0: [-1.81 1.01 -2.41 0.36 1.00 0.68 0.77 -0.31 0.44 -0.15 1.44 -0.72]
1: [-0.73 -1.07 -0.40 1.55 -2.00 -0.10 1.35 -0.82 0.74 -0.19 0.35 0.35]
2: [-0.52 -0.93 0.98 0.49 -0.07 0.62 -0.06 0.03 0.75 0.41 0.76 -0.42]
3: [1.05 -0.74 0.15 2.28 0.23 -0.56 -0.16 0.81 0.96 -0.83 -0.42 0.29]
4: [-0.18 -1.03 1.11 -0.79 -0.58 -0.30 -0.82 0.75 -0.26 -0.90 0.70 -0.03]
5: [1.62 1.67 -1.70 0.20 0.22 -0.67 0.82 -0.63 -0.40 0.68 -1.93 0.21]
6: [-0.28 0.34 -0.73 1.23 0.82 -1.00 -0.93 0.24 -0.16 -0.45 0.10 1.11]
7: [0.90 -1.00 0.17 -0.21 1.83 -0.73 -0.96 1.27 0.86 0.56 -0.08 0.96]
8: [0.59 1.60 -2.30 1.60 -1.65 -0.17 0.65 -0.12 1.08 -0.85 -1.57 0.46]
9: [0.34 1.22 -0.58 -1.14 0.63 0.65 -0.32 0.81 -0.17 -0.78 -1.49 0.52]
10: [-2.40 0.43 2.10 -0.20 -0.13 2.11 -0.13 -2.26 0.70 1.66 0.69 -3.16]
11: [0.39 -0.37 2.84 0.34 0.86 -1.15 -1.28 0.50 0.22 0.29 1.65 -0.73]
12: [0.57 -2.21 -0.09 2.05 2.23 -1.39 -0.61 1.10 -0.29 0.59 1.18 -0.05]
13: [0.39 -0.91 1.08 1.07 -1.54 1.05 0.28 0.29 -1.39 0.75 1.16 -2.20]
14: [-1.09 0.70 2.36 -0.02 -0.45 2.02 -0.57 -0.45 -0.42 0.82 0.54 -0.47]
15: [0.24 1.39 0.63 -1.89 0.10 -0.19 0.85 -1.82 -1.05 1.60 0.18 -0.38]
16: [-0.26 0.04 -0.28 -2.48 -0.42 -0.55 -0.25 0.58 -0.04 -1.79 -1.01 0.52]
17: [-0.46 -0.06 0.04 -2.63 -0.32 -0.43 -0.52 0.64 -0.17 -1.62 -0.82 0.20]

[1.41 1.97 -1.87 0.11 0.04 -0.51 0.86 -0.58 -0.42 0.60 -2.08 0.12] 5 8 9
[0.62 -2.39 -0.20 2.27 1.98 -1.21 -0.67 1.07 -0.44 0.73 1.48 -0.34] 12 7 3
[0.51 -2.25 0.01 2.16 1.98 -1.30 -0.58 0.92 -0.37 0.61 1.47 -0.36] 12 7 3
[0.50 -2.08 -0.35 2.16 1.71 -1.34 -0.46 1.01 -0.40 0.45 1.58 -0.41] 12 3 7
[-1.30 0.98 2.21 -0.37 -0.69 2.12 -0.49 -0.72 -0.26 0.81 0.55 -0.67] 14 2 10
[1.50 1.88 -2.26 0.20 -0.05 -0.67 1.10 -0.66 -0.50 0.46 -2.02 -0.22] 5 8 9
[-0.42 -2.01 1.03 1.11 -0.08 0.22 -0.85 0.44 0.69 0.75 1.58 0.22] 2 4 11
[-1.19 0.86 2.21 -0.08 -0.71 2.15 -0.48 -0.48 -0.21 0.87 0.52 -0.77] 14 2 10
[-2.18 0.62 0.24 -0.92 -0.57 1.33 2.57 -3.57 0.34 -0.30 0.73 -2.56] 10 15 0
[0.29 -0.53 1.29 -0.59 1.34 -1.33 -0.51 0.21 -0.07 -1.47 -0.35 -0.11] 4 7 17
[-0.10 -1.21 0.09 -0.36 0.35 -0.13 -0.15 -0.26 -0.92 1.42 1.97 -1.02] 2 13 4
[0.70 -0.98 0.26 -0.32 1.91 -0.71 -0.96 1.16 0.72 0.67 -0.06 0.74] 7 6 12
[0.91 -1.01 -0.02 -0.28 2.14 -0.77 -0.89 1.38 0.67 0.44 -0.13 1.03] 7 6 12
[1.40 2.04 -2.04 0.32 -0.05 -0.56 0.87 -0.66 -0.66 0.57 -1.95 0.25] 5 8 9
[-0.55 -0.82 0.99 -0.89 -0.89 -0.08 -0.97 0.54 -0.12 -0.98 0.38 0.01] 4 17 2
[-0.29 -0.74 1.10 -0.93 -0.66 0.05 -0.95 0.49 -0.31 -0.72 0.40 0.01] 4 2 17
[-1.23 0.79 2.30 -0.14 -0.50 2.13 -0.56 -0.67 -0.31 0.94 0.58 -0.65] 14 2 10
[1.16 0.63 -0.67 -0.64 0.48 0.11 -0.77 2.13 -1.59 -0.66 -1.42 1.34] 9 16 6
